In the data rows, 128 means zero.
Here are some points:
096:096:148:167:126:096:154:166:050:156:141:114:179:144:120:166:131:110:161:094:106:202:157:127
137:125:129:131:130:121:128:130:133:124:132:121:125:132:125:130:122:131:139:127:130:128:135:115
091:097:158:134:102:154:127:120:107:148:146:189:163:163:121:086:146:101:106:120:150:089:103:123
136:126:130:110:131:136:119:129:139:134:140:118:116:123:125:126:135:126:135:116:119:135:117:120
086:101:141:122:084:169:147:103:104:128:118:177:182:148:137:102:152:106:110:129:152:121:107:168
138:140:125:126:148:121:112:122:126:126:124:115:108:117:140:157:137:120:137:128:111:142:133:133
165:135:120:121:136:168:129:132:108:171:130:117:108:124:149:136:109:113:114:153:108:114:106:123
143:115:105:136:117:117:139:129:115:148:119:164:136:132:141:111:139:139:116:170:142:106:122:161
142:154:102:091:149:122:139:124:169:097:109:113:116:104:138:116:064:153:105:143:099:142:114:130
114:159:097:098:146:114:109:128:143:109:121:113:109:109:128:118:130:200:085:129:115:175:121:109
139:146:127:140:142:107:121:131:144:101:122:115:110:135:131:144:113:127:157:148:144:118:150:109
108:105:158:104:112:140:127:118:112:134:144:146:144:136:124:113:135:124:121:121:135:127:118:138
099:065:126:111:130:070:152:100:099:151:132:141:129:145:137:095:144:164:110:096:125:155:145:123
Here are 19 more points, each followed by its number:
103:126:178:108:119:134:112:138:130:140:156:155:170:135:114:125:144:138:144:125:120:128:134:121 0
129:128:123:123:115:145:125:115:139:108:123:128:150:153:120:130:148:159:089:126:126:133:138:147 1
177:123:130:196:125:098:131:137:158:107:121:100:110:140:131:157:105:141:182:129:122:119:142:101 2
123:125:123:129:118:142:115:118:140:112:110:111:135:140:100:124:106:121:097:121:130:130:135:135 3
156:155:146:104:167:149:142:155:161:114:116:101:149:119:158:161:109:053:173:148:127:111:109:058 4
140:103:123:109:131:111:134:129:101:148:134:142:137:127:132:119:128:150:117:122:150:140:132:119 5
133:133:129:122:129:124:114:128:113:119:130:124:108:127:119:141:126:130:137:111:099:130:122:133 6
130:118:115:152:125:047:130:105:179:112:128:146:148:116:158:127:141:114:108:150:138:103:111:151 7
137:179:106:112:142:112:120:140:141:114:116:102:116:118:122:125:131:174:118:132:111:143:146:116 8
154:167:025:088:185:132:121:129:194:098:125:096:100:093:117:145:149:141:107:178:083:093:094:136 9
124:140:124:134:120:117:128:116:130:121:137:130:135:126:131:135:112:124:115:152:142:123:115:129 10
133:136:130:146:125:109:131:131:138:121:141:106:109:133:128:132:104:126:165:133:118:123:137:110 11
118:108:129:138:119:136:102:115:137:130:167:131:152:127:107:131:143:117:080:125:116:139:123:138 12
135:134:128:131:135:137:122:123:125:124:130:130:119:125:130:124:128:128:117:130:137:122:119:132 13
155:160:177:188:118:203:016:115:102:043:116:000:039:107:020:195:134:127:052:077:000:223:024:248 14
103:113:102:151:122:136:135:081:125:102:136:158:152:124:148:136:117:120:091:146:160:108:102:151 15
121:110:134:109:126:151:137:128:102:162:142:132:115:148:134:123:153:138:113:097:146:143:133:114 16
076:068:142:175:142:126:148:123:154:170:104:089:180:144:177:104:112:065:105:167:195:161:085:113 17
130:121:178:126:091:110:134:134:064:103:146:115:167:161:133:118:131:143:160:106:205:154:098:153 18
Which of these numbered points is nearest to each point below by angle, seen from the average point of the first points? Its number follows each.
108:145:169:158:092:117:139:125:087:132:129:132:161:151:119:154:128:126:144:103:149:132:128:141 > 18
181:192:090:110:140:134:102:137:113:104:123:052:098:088:112:120:117:147:077:132:088:142:181:122 > 8
044:084:255:109:108:163:036:215:195:189:143:204:212:108:060:139:121:156:232:124:085:070:255:081 > 0
093:105:141:154:131:127:140:125:134:151:129:154:158:135:159:108:101:089:105:152:142:140:102:062 > 17
089:093:228:093:101:150:115:177:177:175:146:182:183:139:059:127:171:131:191:089:093:138:208:089 > 0
135:120:108:136:121:151:124:119:125:124:126:142:134:127:150:135:123:122:111:139:142:106:114:142 > 15
126:148:112:124:139:126:134:132:129:125:127:129:118:123:133:118:131:139:113:128:123:132:131:119 > 8
123:155:127:127:164:130:126:129:154:123:115:115:141:113:135:130:110:093:157:131:158:127:121:104 > 4
117:119:159:117:119:137:124:142:131:145:134:152:144:130:124:127:137:134:145:117:123:129:145:114 > 0
127:113:116:121:134:107:124:128:095:149:137:137:119:142:119:113:142:150:109:126:167:141:132:121 > 5
